In the data rows, 128 means zero.
Here are some points, one per row:
[103  96 104  93 153 154 117 142 118 123 163  67 118 114 202 107 189  97
 133 114 192 187 121 134 134 120  89 148 130 134 127 136  91 147 173  93
 114 100 118 164  99 120 155 136 139  56 139 132]
[145  91  87 161 129 100  91 166 120  79 149 172 142 164  70  99 141 190
 131  52 119 143 139 111 152 141 115 152  64 138  73 136 171 132 120 118
 140 108 141 160 137  92 170 168 129 118 155  91]
[161 135 132 138  81 176 119 187  89 108  94 116 178 163  98 160  98  86
  80 149 130 101  79 107 129 141 141 107 156 128 113  99 153 169  98 127
  76 102 173 198 135  84  96  95 113  87  92 151]
[ 79 174 100  77 145 114 115 128 104 153 158 120 131 133  98 135 116 101
 162  77 144  63 156 127  78 126 102  51  49 126 134 121 104 111  95 101
 122 111 140 104  97  96 164  95 169 151  79 132]
[178 121 158 101 116 146 171 107 128 153 178 120  75  91  99 112 147  82
 120  60 183 109 110 145 106  98 139 145 144 124 132 114 166 149  94  79
 130 196 113 133 154 147 142 140  90 140 105 163]
[174 124  98 106 141 116 129 159 111 140 137  55 107 155 111 171  84 118
 119 156 139 135 138 165 180 136 109 142 126 138  78 141  72 113 119  82
 120  96 132 112 103 163 105 211  85 206 161 152]
[ 89 119 126 156 163 158 128 129 166 113 143 116 128 147 143 127 100 179
  75 115 177 124 157 184 126  87  97 120 168 148 144 124 218 109 113  92
 146  84 162 125 137 152  86 105 186 129 146 147]
[102 168 112 127  77 103 158 129 144 167 110 135 112 124 169 117 119 172
 146 100  79 107 153  86 155  88 110 154 169 150 117 157 137  80 131  68
  97  69  85 145  90 134 119  89  59  83 108 142]
[114 145 141 113 179 131 116 123  68  98  97 182 145 144 152 147 119 104
  80  89 165 126 103 119 180 113 137 157 113  46 183 175 117 133  80 132
 151 100  94  93 144 152 127 116  89 105 134 133]
[101  53  92 175  77  74 147  58  87 136  79 113 188  91 164 143  77 136
 151 175 172  96 131 131 169 173  92 146 155 195  92 129 151 117 108 108
 158 180 171 116 164 111 200 124 109 126 146 172]
[174 122 100 144 142  60  91 148 172 150 143 177 162 122 149 122 145 101
 142 200 164 139 110 101 120 114 142  85 121 152 113 162 147 192  81  68
  99 142 109 111 154 140 135  85 124 170 162 164]
[145 126 183 111 100  99 161 171  92  86 186 167 149 126 110 153 192 144
 164 194 147 114  88 130 153 133  93 106 142 108 110 113 151  62 142 108
 158 127 148 107 146 181 105 137 155 131  69  85]
[128  78 149 127 177  96  95  95 101 125 110 111 134 120 113 204 144 107
 165 125 101 167 119  87  98  71  97 182 146 119 156  99 111 111  88 125
 133 137 109 206 106 121 136 108 178 165 128 117]
[103 149 130 116  96 127 198 145 174 104 101 171 135 123  99 153 192 141
 119 131 142 163 142 154 159 133 121 141  74 120 127  91  98 148 145 155
 151 160 132 159  94 119  96  95 110 122 173 238]
[ 86 105  78 117 141 152 134  82 167 157 112 107  85 169 111 169  98 139
 133 139 139 147  90 123 114 141 100 101 141  75  49 124 153 207 130 129
 188 124 109  99 145 141 116 120 131 109  74  94]
[112 117 205 140 102 144  14 138 110 118 136 120 127 158 194 114 128 160
 100 126 131 125 167 121  68 190 139 147 112 172 138 159 107 154 158 133
 161 154 112 138 134 148  94 165  94 158  56 198]
[ 89 188 128 122 174 182 123  60 136  84 130 198 145  88 124 128 108 121
 163 128 105 150  54 155 107 130 109 141 128 181  91 169 140 109 138 117
  75 161 165 127  94 121  98 161 108 163 109 128]
[129 156 130  84 184 147 180 176 115 143 101 137 181  89  78 101 151 141
  82 135 120 126 184  75 115 190 113 146 186 171 107 119 120 145 145 138
 100 146  65 132 181 136 100 135 184 118 126 115]
[136 135 166 174 168 168 126 138 175  74 184 104 131 150 131 120 124  93
  97 122  77 122 119 106 161 152  82 125 152 157 145 100  88 113 121 123
 180 120 106  92 153 105 187  85  58 154 111 103]
[126 124  75 110 100 163 135 101 120 130 184 135 132 140 176  80 100  94
  63 157  64 148 101  87 123  80 190 113  89 139 134  85 121  93 142 114
 161 138 126 125 131 145 128 171 185 112 131 171]
[173 145  93 166 160 104 145 101  77 162 105 135 138 131 151 122 175 211
  81 155 130 185 117 183 111 157 157  72 145 101 153  90 107 108 148 103
  83 141 132 124 143 109 148  94  79 149 103 112]
[164  93 129 164 164 155 185 109 189 147  81 102 189 148 166 123 169 138
 147 107 169  45  80  96 111  93 170 146  69 112 115 124 143  68 124 152
 127 103 102 142 115 110 117 143 130 160 135  97]
[116 138 120 148 172  95 122 177 102 137 115 165 104 125 118  90  68 106
 152 149 193 133 118 120 106 100 110  71 143 134 121 141 124  66 176 182
 122 136  88 163 141 120 135 165 102  96 133 155]
[163 145 136  95  91  56 108  94 123  98 132  91 133  71 129 136  64  98
 100 101 104 128 101 126 131 163 111 157  98  82 149 108 188 125 221 120
 124 111  92  88 111 115 103  94 138 135 169 122]
[126 174 112 113 124 126  67 127 146 125 165  95 124  84 156 167 141 147
 129 125 132 114 129 169 188 129 125 104  97 156 125  81 133 114 104 202
 101 163  90 151 182 193 136 128 128  78 122 100]
[ 95 119 170 170 133 103 104 119 135 136  61 120 104 165  78 101 144  64
  83 129 142 100 128 151 157  84 184 151 121 154 121 123  82 130 194  71
 110 153 150 125 125 170 131 114 156 103 111  79]
[124  90 124  68 157 125  76 148 158 168 110 134  97 130  96  61 182 136
 132 148  91  80  85 164 120 170 139 152 184  87 113 118 151 110 149 159
 142 106 167 129 144 134 138 123 102 124 158 173]
[122 112 160 135 181  73 161 124 127 140 145 103 125 120 167  73 144 112
 113 149  78 137 167 145 158 156 146 110 107 123 132 133 182 153  62 161
 112 123 150 115  79 114  96 150 117 103  84 116]
[101 103  84 103 121  92 161 185 201 112 132 148 155 154 140 158  81 118
 184 136 118 115 140 181 117 193 162 154 188 105 197 134 135 122 144  87
 132 186  97 155 129  97 136 163 126  99  89 126]
[147 170 144 185  85 149 149 171 102 138 108 123  76 157 174 109 134  60
 179 132 133 165 135 137 104 168 115 170 132  99  98 158 138 113 128 155
 133 107 152 121 149  95 152  99 171 152 155 128]
[ 74 151 171 139 122 135 128 115 146 116 125 127 125  92 135 152 132 111
 159 109 107 130 188  73 122 157 183  46 151  72 124 100 138 140 123  86
 112  98 169 147 153 169 134 177  94 144 213 112]
[161 147 172  76  89 145 140 112 158 158 140 168 185 123 157 141 127 153
  98 122 142 116 137 156 144  72 143  94 133 145 106 203 121 175 176 175
 203 126 138 194 112 131 146 128 145 174 130  60]
[139 157 118 106  99 138 116 114 173  93 109 118 154 133 117 137 127 122
  99 190 141 141 167 139  62  64 112 182  87  83 124 150 103 110 120 144
  75 107 154  95 173 111 172 150  98  84 122 114]
[174 145 124  98 122 156 113  99 129  99 107 160 134 160 163  62  93 135
 163 130 138 106 151 122 166 110 105 137 180  80 136  70 119 164 110 155
  94 150 127 118  80 155 185 131 172 169 126 121]
[132  54  89 125  86 220  83 107 102 118 137 129 129  99  94 118 150 103
 115 172  99 122 165 156 137 112 148  95 138  92 127 203 121  71 100 118
 141 158  83 130  88 106  88  70 103 137 148  97]
[121  94  98 178 123 146 158 127  88 134 126 161 108 131 141 170 175  93
 163 112  94  98 167 150 153  76  89 110 150 163 173 113 157 196 178 157
 105 100 134  85 173 106  96 171 105 149 122 139]
[ 92 100 141 136 127 142 135 162 132 165 142 112 134  85 127  75  74 168
 166 120 146 149  99 113 177 128  98 129  76  90 168 154  70 155 122 114
 104 136 164 129 204 106  58 104 148 148 103 119]
[124  69 152 103 109 127 171 171 105 127 100 140 138 121 133 113  93 142
 150 126  93 141  82 172  57 128 112 116 107 183 147 111 101 167  89 135
 140 100 123  96 102 212 155  91 112  89 189 101]
[140 122 138 144 102 149 139 122 155 115  93  97  97  73 117 160 169 156
 125 132 101 116  50 130 152 159 168 110 128 140 156 184 139 148 117 135
 103  53  95 133 132 125 194 153 193 143  83 145]
[133 141 172  99 145 186 143 143 105 193 124 136  83 142 146 170 118 167
 127 183 131  94 134  91 145 125 102 134  86 134 164 113 185 134 150  91
 124 188 153 112  95  88 156 157 124  96 150 116]
[108 184  50 153 107 103 120 145 106  94  85  88  92 132 113 106 167 142
 105 127 141  98 117  79  96 158  76 119 137 135 185 157 121 138 112 125
 178 160 125 131 101 134  88 164 126 145 152  98]
[107  97 140  96  78  76 147 107 136 122 177 131  97 164 123 124 115 136
  97 138 186 150 129  98 100 149 170 151 159 186 144 125 116 135  87 170
  76 115 118 123 134  80 107 122 116 170 157  76]
[222 120 120 151 147 132 106  64 177 143 133 165 108 124 100 161 130 121
 155 129 153 113 162 123 138 185 147 127 142 166 172 142  64 119 125 156
 167  87 162 107 117 133  95 112 158  59 103 153]
[144 134 160 113 108 112 124 169 144 103 106  76 152 146 111 125 153 156
 153  42 102 181 104 102 136  76 148  71 189 133 134 162 145 105 116 151
 122 190 144  47 135 109 115 140 151 114 137 171]
[ 68 171 159 177 118 136 119  94  92 184 182  83 232 177  67  96 136 137
 174 157 146 147 106 158 133 130 131 139 154 103 147 128 129 151 138 129
 135 101  73 107 111 133 132 162 136 109 146 168]
Along one direction, these points spread out more than along any other. Take the direction at right angles to it along which they spread out most. Go by this last direction. For each point below, how far along it does it lie, from 0 to 99? 50 is the average, and the first point above lies past it. One standard deviation of the points above along it is 16.
[ 68 171 159 177 118 136 119  94  92 184 182  83 232 177  67  96 136 137
 174 157 146 147 106 158 133 130 131 139 154 103 147 128 129 151 138 129
 135 101  73 107 111 133 132 162 136 109 146 168] -> 68
[ 92 100 141 136 127 142 135 162 132 165 142 112 134  85 127  75  74 168
 166 120 146 149  99 113 177 128  98 129  76  90 168 154  70 155 122 114
 104 136 164 129 204 106  58 104 148 148 103 119] -> 61
[174 124  98 106 141 116 129 159 111 140 137  55 107 155 111 171  84 118
 119 156 139 135 138 165 180 136 109 142 126 138  78 141  72 113 119  82
 120  96 132 112 103 163 105 211  85 206 161 152] -> 45
[114 145 141 113 179 131 116 123  68  98  97 182 145 144 152 147 119 104
  80  89 165 126 103 119 180 113 137 157 113  46 183 175 117 133  80 132
 151 100  94  93 144 152 127 116  89 105 134 133] -> 56
[124  69 152 103 109 127 171 171 105 127 100 140 138 121 133 113  93 142
 150 126  93 141  82 172  57 128 112 116 107 183 147 111 101 167  89 135
 140 100 123  96 102 212 155  91 112  89 189 101] -> 38
[122 112 160 135 181  73 161 124 127 140 145 103 125 120 167  73 144 112
 113 149  78 137 167 145 158 156 146 110 107 123 132 133 182 153  62 161
 112 123 150 115  79 114  96 150 117 103  84 116] -> 62
[121  94  98 178 123 146 158 127  88 134 126 161 108 131 141 170 175  93
 163 112  94  98 167 150 153  76  89 110 150 163 173 113 157 196 178 157
 105 100 134  85 173 106  96 171 105 149 122 139] -> 54
[140 122 138 144 102 149 139 122 155 115  93  97  97  73 117 160 169 156
 125 132 101 116  50 130 152 159 168 110 128 140 156 184 139 148 117 135
 103  53  95 133 132 125 194 153 193 143  83 145] -> 39
[173 145  93 166 160 104 145 101  77 162 105 135 138 131 151 122 175 211
  81 155 130 185 117 183 111 157 157  72 145 101 153  90 107 108 148 103
  83 141 132 124 143 109 148  94  79 149 103 112] -> 49
[126 124  75 110 100 163 135 101 120 130 184 135 132 140 176  80 100  94
  63 157  64 148 101  87 123  80 190 113  89 139 134  85 121  93 142 114
 161 138 126 125 131 145 128 171 185 112 131 171] -> 53
[ 86 105  78 117 141 152 134  82 167 157 112 107  85 169 111 169  98 139
 133 139 139 147  90 123 114 141 100 101 141  75  49 124 153 207 130 129
 188 124 109  99 145 141 116 120 131 109  74  94] -> 40
[108 184  50 153 107 103 120 145 106  94  85  88  92 132 113 106 167 142
 105 127 141  98 117  79  96 158  76 119 137 135 185 157 121 138 112 125
 178 160 125 131 101 134  88 164 126 145 152  98] -> 66
